In the data rows, the value 128 means zero.
Each row below has a hidden score, from 0 to 30, with 15 about the middle. What is it? The score is a weighted sum of the row's numbers plus the product of two more (or one squared), each taken from its middle value.
[124 127 142 073 078 137 154 058 063 120 125 179 152 105 175 143 146 160 153 136 118 137 107 130] ~ 10
[071 185 145 090 136 117 127 119 141 141 127 140 126 127 156 124 133 084 128 173 080 072 126 116] ~ 11
[112 142 140 118 124 115 151 161 145 135 135 113 132 103 132 140 121 106 112 139 091 118 138 112] ~ 9
[103 099 130 122 111 141 155 143 137 141 115 175 137 153 143 163 169 211 196 177 136 073 073 131] ~ 12
[143 151 158 102 081 112 156 121 115 147 115 138 139 086 126 144 128 129 148 108 106 149 126 135] ~ 12
[139 125 107 165 130 151 096 121 132 101 120 110 116 166 107 125 106 134 137 114 128 132 138 135] ~ 16
[091 107 099 130 120 117 137 092 075 104 144 092 123 113 151 141 092 089 093 098 161 168 150 110] ~ 18
[144 116 119 209 123 169 105 104 135 109 064 152 138 168 111 142 167 169 132 139 162 091 108 116] ~ 20
[151 129 122 165 158 106 100 141 159 132 160 085 086 134 102 122 095 103 110 079 142 170 174 129] ~ 15
[184 118 128 195 171 071 081 135 159 164 178 112 062 109 143 136 141 053 105 047 180 178 196 077] ~ 24
[129 111 146 102 086 154 155 113 091 120 115 117 150 094 135 130 116 110 117 121 147 157 119 136] ~ 20
[067 161 154 103 121 111 150 086 129 145 119 114 137 113 136 145 089 073 105 131 148 123 128 143] ~ 18
[113 125 106 159 101 112 127 120 144 197 117 197 078 120 113 170 153 209 176 171 164 071 084 122] ~ 4
[098 146 142 101 078 194 186 097 072 114 080 158 191 102 145 129 123 125 116 156 130 114 096 152] ~ 17
[129 126 169 102 042 206 206 089 072 131 038 186 207 070 160 143 167 157 114 175 140 109 072 162] ~ 13
[181 138 143 129 134 115 111 165 161 160 149 106 113 116 114 099 120 094 125 091 130 158 155 142] ~ 20
[210 152 130 255 168 168 034 070 092 112 077 170 058 128 088 064 146 156 117 089 147 145 166 098] ~ 4
[197 100 103 200 219 092 053 169 192 128 186 108 064 178 137 112 166 116 150 085 152 136 183 093] ~ 16
[117 132 156 116 110 106 150 161 163 137 124 084 121 106 107 145 092 096 105 107 111 149 137 162] ~ 14
[116 110 135 152 114 119 138 123 155 158 124 165 096 127 101 149 116 185 181 156 146 105 102 147] ~ 7
[066 163 136 128 093 238 173 133 103 092 036 122 189 134 121 135 085 086 074 159 098 076 086 187] ~ 10
[092 073 084 108 132 099 143 085 072 093 132 147 173 168 182 162 157 164 135 155 141 108 097 086] ~ 24
[097 114 104 142 080 149 151 095 077 119 063 142 161 135 132 147 152 171 103 150 168 102 089 136] ~ 25
[057 186 158 126 121 169 174 092 126 113 066 120 169 118 132 117 101 086 118 159 133 096 117 178] ~ 18
[141 132 159 162 126 121 116 092 152 150 111 147 105 108 118 144 139 142 120 133 136 117 130 108] ~ 6
[084 108 153 110 071 206 188 094 115 100 072 156 185 124 129 165 111 161 122 180 136 100 072 175] ~ 9
[076 164 184 110 100 128 172 059 131 151 077 135 159 085 135 124 111 085 107 156 165 113 113 158] ~ 18
[126 103 174 095 132 118 156 143 162 142 142 120 129 111 138 130 112 112 143 138 131 143 122 161] ~ 21
[110 102 101 054 111 158 163 111 081 143 149 173 201 141 158 145 116 120 145 175 163 131 076 118] ~ 28
[178 115 146 169 177 140 093 160 155 103 161 105 090 138 106 081 112 134 145 099 113 163 171 127] ~ 16
[101 101 147 134 112 170 177 163 140 148 086 113 122 094 108 163 074 129 090 162 130 115 097 174] ~ 13
[172 129 125 180 198 129 075 163 182 105 158 106 087 172 082 091 116 138 135 114 116 142 168 130] ~ 11
[169 155 121 166 193 103 075 178 197 121 156 091 094 168 084 087 115 107 125 100 111 141 173 136] ~ 17
[137 165 101 159 117 101 061 061 098 109 150 147 085 132 122 122 117 100 139 092 136 157 159 082] ~ 13
[085 119 154 048 090 120 172 098 087 106 095 177 193 114 197 167 175 155 171 188 043 059 069 098] ~ 10
[132 129 118 163 135 103 123 160 158 138 145 094 106 110 113 146 111 090 097 097 136 151 160 104] ~ 14
[111 156 181 096 060 147 197 084 111 146 055 172 179 079 154 144 169 169 166 184 117 091 088 157] ~ 11
[118 143 092 089 137 107 094 079 080 104 158 137 121 138 168 109 113 113 142 140 111 146 139 104] ~ 11
[116 092 125 135 094 141 153 113 112 140 097 180 151 140 128 164 173 214 173 161 156 090 070 117] ~ 16
[092 110 144 103 111 126 174 135 119 147 114 112 136 103 124 152 105 130 100 129 130 124 107 155] ~ 13
[180 153 101 159 181 089 078 184 183 146 178 083 082 152 092 092 114 105 116 081 129 153 184 130] ~ 17
[167 115 099 165 191 120 073 154 171 113 170 109 092 177 110 108 124 147 169 121 123 133 153 112] ~ 16
[123 108 116 096 114 149 150 133 108 125 137 149 174 126 111 130 113 133 135 158 142 143 098 116] ~ 22
[205 103 138 172 222 135 049 150 197 104 155 145 101 200 107 082 164 172 208 142 106 112 139 109] ~ 17
[171 153 129 141 166 101 086 189 167 147 146 090 102 137 092 093 121 091 119 094 130 162 162 129] ~ 23
[187 152 103 135 172 092 088 203 169 161 184 079 090 131 109 085 119 089 105 075 125 165 183 129] ~ 17
[165 142 129 110 146 098 119 207 158 173 157 083 100 106 121 105 127 081 086 090 124 154 157 140] ~ 18
[094 140 103 131 119 100 138 079 080 103 136 098 131 119 131 140 095 099 054 103 134 159 162 115] ~ 3
[107 152 150 106 098 114 169 137 131 105 117 115 156 092 121 165 103 102 134 122 076 146 130 124] ~ 10
[139 140 131 126 140 104 124 184 159 134 144 098 125 126 100 122 115 099 120 114 114 150 145 122] ~ 19
[175 156 106 132 163 090 095 197 164 164 177 075 092 128 107 090 115 086 104 071 128 164 180 133] ~ 19
[181 150 118 127 165 089 098 208 167 170 175 075 089 116 117 088 124 078 098 072 128 164 178 135] ~ 18
[038 166 131 115 109 150 180 107 142 113 090 103 156 128 136 135 079 109 114 165 123 088 115 190] ~ 12
[160 107 121 134 151 161 102 116 140 103 136 153 143 173 120 113 151 184 185 151 124 115 110 120] ~ 17
[070 128 115 097 119 100 154 075 089 116 146 110 142 122 163 141 090 088 103 118 153 152 139 131] ~ 18
[156 125 169 167 138 127 108 101 160 147 111 157 106 116 115 135 157 153 140 136 138 109 127 105] ~ 7
[067 113 090 118 141 105 142 101 121 105 165 126 137 160 153 163 118 146 156 144 117 101 124 102] ~ 11
[121 103 111 085 066 175 165 106 047 135 097 126 159 094 158 145 122 132 065 127 160 140 099 153] ~ 14
[108 160 155 108 063 228 192 090 071 105 033 177 207 105 159 133 159 154 130 183 118 083 080 166] ~ 11
[099 104 106 097 102 119 165 088 065 133 135 125 153 106 167 142 126 124 093 119 168 150 124 122] ~ 16
[218 089 129 239 242 091 021 161 221 119 176 141 049 200 150 129 215 119 179 096 154 105 181 060] ~ 16
[205 115 164 143 171 169 076 123 134 081 129 159 111 149 077 047 123 199 181 158 068 146 130 132] ~ 7
[101 134 142 094 043 255 192 123 058 101 024 177 226 101 135 133 119 107 088 181 135 095 046 179] ~ 15
[133 156 102 128 139 081 112 167 152 137 167 076 106 133 090 116 092 100 119 074 128 170 169 136] ~ 21
[119 096 157 089 116 142 163 139 152 137 129 127 153 126 134 153 102 118 135 154 139 136 100 160] ~ 20
[143 140 200 083 121 123 153 182 157 159 103 117 133 077 161 092 192 094 112 132 121 106 118 159] ~ 15
[169 133 115 190 201 129 060 167 184 111 143 111 080 185 079 092 132 142 128 122 119 123 160 126] ~ 14
[180 134 147 098 080 130 127 075 082 154 137 176 143 101 170 120 156 124 152 099 140 155 132 115] ~ 20
[106 136 121 140 117 095 123 087 101 114 170 126 112 106 147 141 090 066 128 082 156 176 162 093] ~ 27
[189 139 152 168 183 147 071 151 179 090 125 135 119 172 081 074 146 159 156 138 083 118 141 125] ~ 15
[152 174 109 145 163 089 098 182 168 147 164 077 102 141 092 097 109 088 111 074 128 160 178 134] ~ 21
[141 122 154 111 097 184 139 070 102 129 079 188 166 130 123 113 153 191 186 170 135 109 082 149] ~ 14
[167 163 109 167 181 109 082 181 183 146 164 080 082 151 091 091 116 102 106 083 130 145 184 134] ~ 14
[116 155 216 054 076 078 158 142 169 169 078 147 140 072 123 140 185 130 139 154 070 096 088 154] ~ 11
[065 134 105 093 113 104 145 054 069 110 147 129 147 132 173 137 095 089 121 122 158 150 133 125] ~ 22
[054 112 109 116 147 100 141 122 149 141 148 125 110 161 167 175 149 167 161 162 110 054 112 112] ~ 8
[113 149 107 132 122 088 124 140 135 119 158 083 109 126 097 140 085 107 126 080 116 165 160 129] ~ 16
[182 149 132 215 164 117 057 075 116 119 107 136 066 132 089 089 130 151 100 090 131 149 172 111] ~ 8
[100 116 112 137 074 165 135 091 088 115 054 137 163 142 134 129 150 149 109 147 174 099 081 151] ~ 24
[189 096 108 184 196 103 057 154 184 121 174 133 083 179 145 133 190 148 173 116 135 115 153 071] ~ 15
[184 144 117 124 165 092 098 211 167 171 176 078 090 117 119 088 125 079 099 075 127 164 176 135] ~ 19
[102 124 114 114 126 112 132 139 122 102 151 106 139 130 110 125 092 102 140 110 131 161 132 124] ~ 20
[067 122 105 136 098 125 163 128 134 130 091 124 150 144 115 182 108 155 118 150 137 082 085 142] ~ 18
[112 138 169 120 042 223 199 086 071 107 015 179 195 079 149 140 159 164 132 185 138 103 074 178] ~ 8
[108 128 114 139 118 088 128 103 117 122 167 100 103 110 121 153 089 092 116 078 139 168 163 107] ~ 15
[177 159 106 145 180 097 086 195 171 146 176 077 094 142 100 079 105 088 116 082 124 168 183 133] ~ 19
[092 102 143 101 068 212 160 090 091 084 056 157 182 145 130 171 107 160 123 186 108 094 062 164] ~ 9
[099 109 158 076 072 152 187 134 120 182 095 226 163 115 169 170 210 238 227 210 121 034 034 126] ~ 4
[060 126 090 111 116 116 153 102 091 102 138 117 155 156 150 159 097 127 132 129 144 125 116 127] ~ 18
[143 122 131 116 115 133 140 163 138 128 144 126 141 115 099 127 117 118 131 123 136 165 127 126] ~ 21
[103 126 115 138 104 113 108 112 116 131 138 105 086 121 131 145 130 105 091 085 143 139 148 122] ~ 11
[158 124 141 212 151 082 106 122 171 160 145 114 063 098 118 142 134 103 100 080 160 140 178 092] ~ 10
[096 128 085 088 124 097 120 080 074 111 159 119 130 135 182 133 110 107 121 127 139 152 140 113] ~ 13
[152 136 124 161 161 089 103 163 176 144 170 083 091 131 116 127 110 084 109 080 142 158 178 119] ~ 15
[075 120 092 093 125 087 138 075 074 111 158 105 137 128 184 136 106 091 105 115 153 151 143 116] ~ 13
[135 122 176 123 042 197 168 101 107 124 052 157 165 078 111 133 125 138 134 155 142 124 083 166] ~ 11
[086 115 140 098 116 103 166 123 115 124 134 108 132 111 143 164 106 123 124 118 115 134 123 137] ~ 12
[125 111 120 167 116 108 112 128 153 186 128 205 062 128 124 149 166 210 202 174 147 071 093 120] ~ 2
[058 121 110 083 099 136 173 105 117 133 113 131 173 137 135 171 080 121 122 163 133 104 082 152] ~ 16
[094 118 086 100 128 098 128 094 092 116 167 104 129 135 181 138 107 098 122 116 147 151 146 114] ~ 15
[109 137 112 136 117 093 133 123 131 116 161 092 112 117 106 151 087 099 123 082 123 165 159 118] ~ 15
[099 118 157 126 052 186 168 082 109 113 049 155 160 092 116 124 118 164 146 170 146 109 075 181] ~ 6
[086 121 155 115 086 205 181 143 117 116 064 118 161 108 108 155 078 110 090 163 117 109 086 180] ~ 14
[083 108 078 121 151 101 127 083 103 106 159 157 137 167 175 158 149 160 151 166 122 090 121 084] ~ 9
[105 087 069 151 107 134 133 100 072 093 115 152 164 155 140 160 157 175 123 136 135 110 097 076] ~ 26
[171 157 108 138 165 086 096 194 169 159 176 075 089 130 099 092 112 092 109 073 124 161 180 137] ~ 19
[156 156 109 175 191 105 065 177 189 117 142 096 088 183 085 097 131 126 127 113 108 117 164 128] ~ 20
[089 135 108 116 117 091 117 122 139 180 139 165 074 123 145 155 165 164 137 159 134 075 108 126] ~ 9
[080 132 107 130 125 098 140 109 133 115 165 109 118 129 126 159 090 114 145 111 124 138 144 116] ~ 15
[174 146 132 170 188 099 070 161 189 121 138 100 093 164 083 085 124 126 131 110 105 137 164 132] ~ 17
[156 141 124 157 175 105 103 176 177 124 170 079 095 145 089 100 096 113 134 090 125 161 174 136] ~ 17
[052 123 100 081 123 129 165 111 105 118 129 116 175 159 153 159 095 106 114 156 143 113 098 141] ~ 19
[198 108 157 150 170 184 067 118 127 080 117 164 116 158 075 045 133 212 192 166 070 126 115 123] ~ 8
[157 164 102 135 155 079 097 178 165 157 173 074 094 133 097 104 105 092 111 068 133 167 179 134] ~ 21
[117 108 108 101 109 133 145 143 110 123 139 131 163 122 105 126 100 118 122 129 146 156 101 124] ~ 23
[192 135 158 177 178 151 067 132 132 118 117 131 094 137 059 066 118 128 123 100 141 158 150 127] ~ 15
[101 150 110 106 108 113 134 134 112 095 127 105 154 125 118 142 097 098 136 110 088 146 128 117] ~ 17
[223 085 128 245 251 086 019 174 226 121 183 137 040 199 165 132 232 111 173 086 154 102 189 051] ~ 15
[116 140 143 131 104 105 133 134 142 126 113 100 125 107 085 151 098 110 119 098 119 152 128 135] ~ 14
[145 125 144 120 127 115 139 164 156 146 143 085 117 110 102 126 093 105 106 098 134 162 145 158] ~ 16
[184 167 103 138 171 095 087 197 166 154 178 076 095 134 102 077 114 087 103 073 125 166 187 132] ~ 17
[088 096 089 131 128 131 147 115 085 106 135 087 129 132 153 162 090 096 067 110 142 144 141 126] ~ 9
[114 117 130 127 097 105 117 108 119 131 135 120 094 121 118 143 123 125 107 098 141 148 136 139] ~ 12
[178 141 138 168 194 106 069 155 196 116 138 110 101 173 078 083 130 139 145 121 106 130 156 132] ~ 18
[181 144 120 125 162 091 101 208 167 172 174 075 088 116 119 092 124 075 096 073 130 168 177 134] ~ 19
[189 155 109 127 172 091 091 213 170 164 182 079 091 125 113 078 122 081 101 075 119 163 181 136] ~ 18
[241 082 147 255 255 105 003 165 244 112 167 158 043 215 152 124 239 123 193 103 148 089 181 054] ~ 14
[099 128 110 130 119 110 139 120 111 108 152 092 121 124 108 142 078 115 119 098 134 164 148 125] ~ 16
[086 136 108 128 121 097 121 130 148 181 139 166 072 126 137 158 157 172 151 163 138 070 104 125] ~ 8
[089 140 140 107 122 106 163 109 138 135 134 102 137 112 130 146 103 109 090 133 122 135 142 141] ~ 6
[138 099 112 085 113 158 150 134 099 131 144 165 179 128 128 127 127 130 134 161 151 149 092 114] ~ 25
[158 119 127 159 169 128 097 154 152 099 164 093 088 141 084 092 085 141 140 105 107 168 165 131] ~ 12
[181 172 106 147 181 089 080 200 179 151 176 075 090 142 103 078 118 083 101 073 118 158 190 134] ~ 17
[099 101 114 110 119 142 145 101 088 145 115 110 138 111 148 141 113 088 057 127 158 131 119 130] ~ 10
[191 155 144 250 148 166 048 065 107 100 083 166 067 126 086 091 130 135 131 091 152 147 163 100] ~ 3
[190 161 098 127 162 091 087 192 151 162 179 077 100 129 106 077 114 084 097 068 130 173 182 131] ~ 20
[184 152 141 171 201 108 078 183 202 125 153 092 095 159 082 074 116 101 123 098 116 146 176 141] ~ 15
[088 113 144 110 066 182 188 082 078 108 081 166 181 109 133 156 129 158 123 159 164 127 079 155] ~ 13
[073 076 089 092 134 188 165 120 080 083 131 171 196 179 207 171 167 200 187 205 078 042 068 080] ~ 8
[103 117 182 071 085 133 179 151 131 160 107 177 131 098 160 165 173 197 208 177 091 078 074 148] ~ 2
[084 126 086 120 124 131 142 114 099 069 153 116 158 153 130 147 098 139 148 129 092 127 128 102] ~ 12
[171 169 111 144 168 101 088 189 159 146 160 082 101 139 095 081 114 091 112 079 132 165 176 133] ~ 22
[068 127 109 109 104 121 165 134 124 133 125 097 135 130 122 168 084 140 115 134 108 107 115 148] ~ 11
[192 121 142 168 191 169 071 161 166 085 141 131 107 175 074 064 123 173 164 144 087 133 143 132] ~ 10
[099 099 152 097 109 112 165 144 125 144 117 121 126 108 142 166 136 149 132 133 122 115 102 142] ~ 12
[181 149 119 126 164 092 098 207 167 170 173 076 088 114 118 091 124 076 096 072 128 166 176 136] ~ 19
[097 162 096 152 122 085 110 088 114 117 140 098 097 134 115 150 086 109 095 091 133 148 161 117] ~ 10
[120 126 170 098 126 105 155 159 166 154 133 097 120 102 134 125 128 111 131 122 124 124 128 162] ~ 15
[120 104 120 050 123 155 160 139 112 142 143 175 195 141 151 130 135 132 153 204 138 125 077 123] ~ 25
[078 096 080 117 130 143 150 117 093 085 146 129 164 169 157 162 129 170 154 150 110 099 106 100] ~ 13
[086 103 133 101 067 174 202 082 080 126 072 156 192 097 156 159 138 155 098 167 172 115 077 160] ~ 15
[118 131 156 117 103 118 151 092 125 164 099 142 136 104 142 144 139 143 125 140 137 114 115 139] ~ 13
[180 155 109 131 168 089 094 205 165 166 178 075 090 121 112 087 121 080 098 071 126 166 180 133] ~ 19
[110 119 109 110 109 107 141 110 085 126 145 119 124 112 157 142 122 114 105 107 146 158 139 120] ~ 17
[114 140 119 126 123 093 129 137 135 124 160 087 113 114 112 141 095 088 116 084 121 162 159 119] ~ 16
[096 096 100 097 093 195 165 139 100 138 102 239 187 176 180 172 219 255 230 241 109 002 018 094] ~ 18
[142 134 138 122 127 130 138 173 148 135 146 124 131 115 098 122 118 121 141 127 133 159 133 129] ~ 22
[138 151 203 068 103 112 152 158 152 161 090 119 145 072 143 096 178 079 095 131 123 121 111 164] ~ 16
[089 109 105 093 116 094 149 100 090 121 156 107 137 123 164 145 111 109 104 113 158 155 134 127] ~ 15
[147 129 157 175 144 135 118 120 169 116 124 109 109 128 100 129 112 128 114 115 125 138 154 129] ~ 6
[127 085 175 086 115 140 162 149 134 156 098 185 145 120 150 143 193 199 178 190 121 079 064 143] ~ 12
[177 151 120 158 193 092 080 179 192 148 175 083 089 148 098 088 113 084 116 078 135 161 185 133] ~ 17
[169 159 159 227 136 143 061 054 128 101 101 153 077 125 081 108 111 113 145 086 150 149 162 100] ~ 5
[098 091 080 123 115 144 149 118 080 091 135 136 166 161 143 159 133 179 144 140 127 116 102 102] ~ 20
[075 139 120 114 101 121 137 060 075 092 123 116 133 125 156 135 108 102 099 111 143 147 139 137] ~ 12
[110 137 126 117 121 113 159 168 146 123 140 105 143 107 117 146 101 105 120 133 093 135 137 115] ~ 13
[086 144 108 137 106 130 157 127 136 125 132 090 122 130 109 168 074 136 098 124 110 126 144 144] ~ 6
[095 110 121 121 117 138 141 110 112 153 126 109 110 102 144 145 104 096 064 121 152 129 129 138] ~ 12
[087 138 151 075 084 113 173 082 109 161 088 147 159 105 153 145 142 157 142 163 136 103 093 160] ~ 14
[058 185 158 127 121 170 175 093 126 112 067 120 169 119 132 116 102 085 118 159 133 095 117 177] ~ 19
[092 076 071 104 116 181 157 108 057 081 125 186 202 184 190 163 173 217 183 195 111 065 061 079] ~ 19
[184 147 120 126 165 090 099 208 168 171 175 076 087 116 119 090 124 075 099 074 130 165 177 136] ~ 19
[099 139 098 142 113 088 102 117 140 204 133 208 047 122 149 159 193 198 166 177 147 051 095 108] ~ 3
[081 106 093 123 129 137 137 136 132 161 130 208 124 174 183 176 217 241 217 211 127 006 060 090] ~ 13
[099 128 104 109 114 101 143 111 094 094 145 102 145 134 128 145 099 123 132 107 110 152 137 115] ~ 17
[185 116 181 139 156 195 084 091 128 084 080 195 143 157 071 042 150 232 216 195 075 099 083 139] ~ 8
[090 128 100 141 127 086 116 074 113 113 170 129 097 131 134 159 095 105 130 103 143 145 153 101] ~ 12
[178 119 166 179 171 156 087 118 146 074 154 150 097 138 108 085 126 150 174 127 106 152 160 108] ~ 12
[178 124 169 154 179 154 084 119 174 105 106 149 129 170 069 065 137 187 186 157 098 111 117 145] ~ 13
[152 131 164 141 140 144 135 165 167 120 137 111 123 119 098 123 123 130 126 125 116 139 144 133] ~ 10
[125 090 172 118 121 141 150 139 159 145 096 170 134 133 121 143 153 190 178 183 126 089 075 154] ~ 10
[117 092 094 117 119 126 136 127 108 114 145 140 161 142 120 135 122 136 137 129 156 144 101 112] ~ 25
[113 130 121 128 113 123 134 148 140 151 137 137 098 124 104 139 122 165 158 132 128 115 118 143] ~ 11
[132 109 127 110 124 109 142 165 145 140 150 096 123 115 141 142 126 110 099 112 131 148 139 134] ~ 13
[164 134 136 164 171 115 100 175 173 125 162 090 099 140 100 099 115 110 132 087 133 159 170 125] ~ 18
[060 138 127 107 127 105 166 074 105 115 142 107 143 123 148 143 078 092 107 124 145 141 140 141] ~ 17
[174 155 098 143 173 086 089 190 166 156 186 075 086 138 106 097 115 093 108 066 131 165 186 127] ~ 18
[114 097 171 108 120 151 170 161 145 149 092 146 138 111 134 153 141 163 147 172 112 095 082 155] ~ 12
[107 128 112 139 116 089 128 102 118 121 169 100 104 112 120 150 089 092 117 078 138 168 163 108] ~ 16
[166 158 104 131 158 083 096 192 163 162 177 073 092 126 108 096 114 083 104 068 132 170 179 130] ~ 20
[095 100 099 096 092 192 170 124 085 139 107 231 186 166 176 169 204 255 220 220 126 028 031 102] ~ 16
[121 106 110 118 129 101 140 148 119 134 159 092 115 112 148 140 118 108 102 103 139 155 148 121] ~ 15
[113 110 163 104 064 244 190 115 081 110 038 157 203 097 122 142 107 113 084 170 135 116 065 177] ~ 15
[105 151 087 069 113 113 112 035 028 081 151 149 162 140 205 118 118 081 114 129 104 162 145 092] ~ 9
[193 159 098 133 172 097 080 204 164 163 182 079 093 133 114 079 127 078 095 071 132 164 183 127] ~ 17
[116 134 106 143 119 083 122 122 130 127 163 087 099 118 107 153 088 095 113 069 136 172 166 116] ~ 16
[168 171 125 155 170 114 082 182 154 144 133 088 104 143 088 081 126 092 102 089 137 151 167 127] ~ 22
[148 169 105 133 153 079 103 181 160 148 165 077 104 132 093 097 105 090 110 076 128 168 175 135] ~ 22
[139 151 097 093 124 104 082 069 062 104 155 146 125 132 174 106 124 087 132 119 108 162 148 088] ~ 14
[119 143 120 121 125 095 128 148 142 121 160 083 117 117 112 137 093 090 121 086 113 163 157 123] ~ 16
[077 118 087 121 141 094 129 091 119 111 167 139 124 153 155 159 121 137 153 141 125 111 128 098] ~ 12
[129 144 114 131 132 077 117 149 150 136 167 082 102 118 106 133 099 088 113 074 130 167 165 121] ~ 17
[086 115 104 106 129 105 142 105 096 098 158 114 143 141 148 144 099 110 141 124 136 150 132 113] ~ 20
[183 146 120 126 166 090 098 209 167 171 175 076 088 114 119 089 124 076 098 074 128 165 178 136] ~ 18
[103 153 165 086 056 204 202 124 118 138 035 162 205 084 132 143 123 123 116 193 118 087 062 192] ~ 13
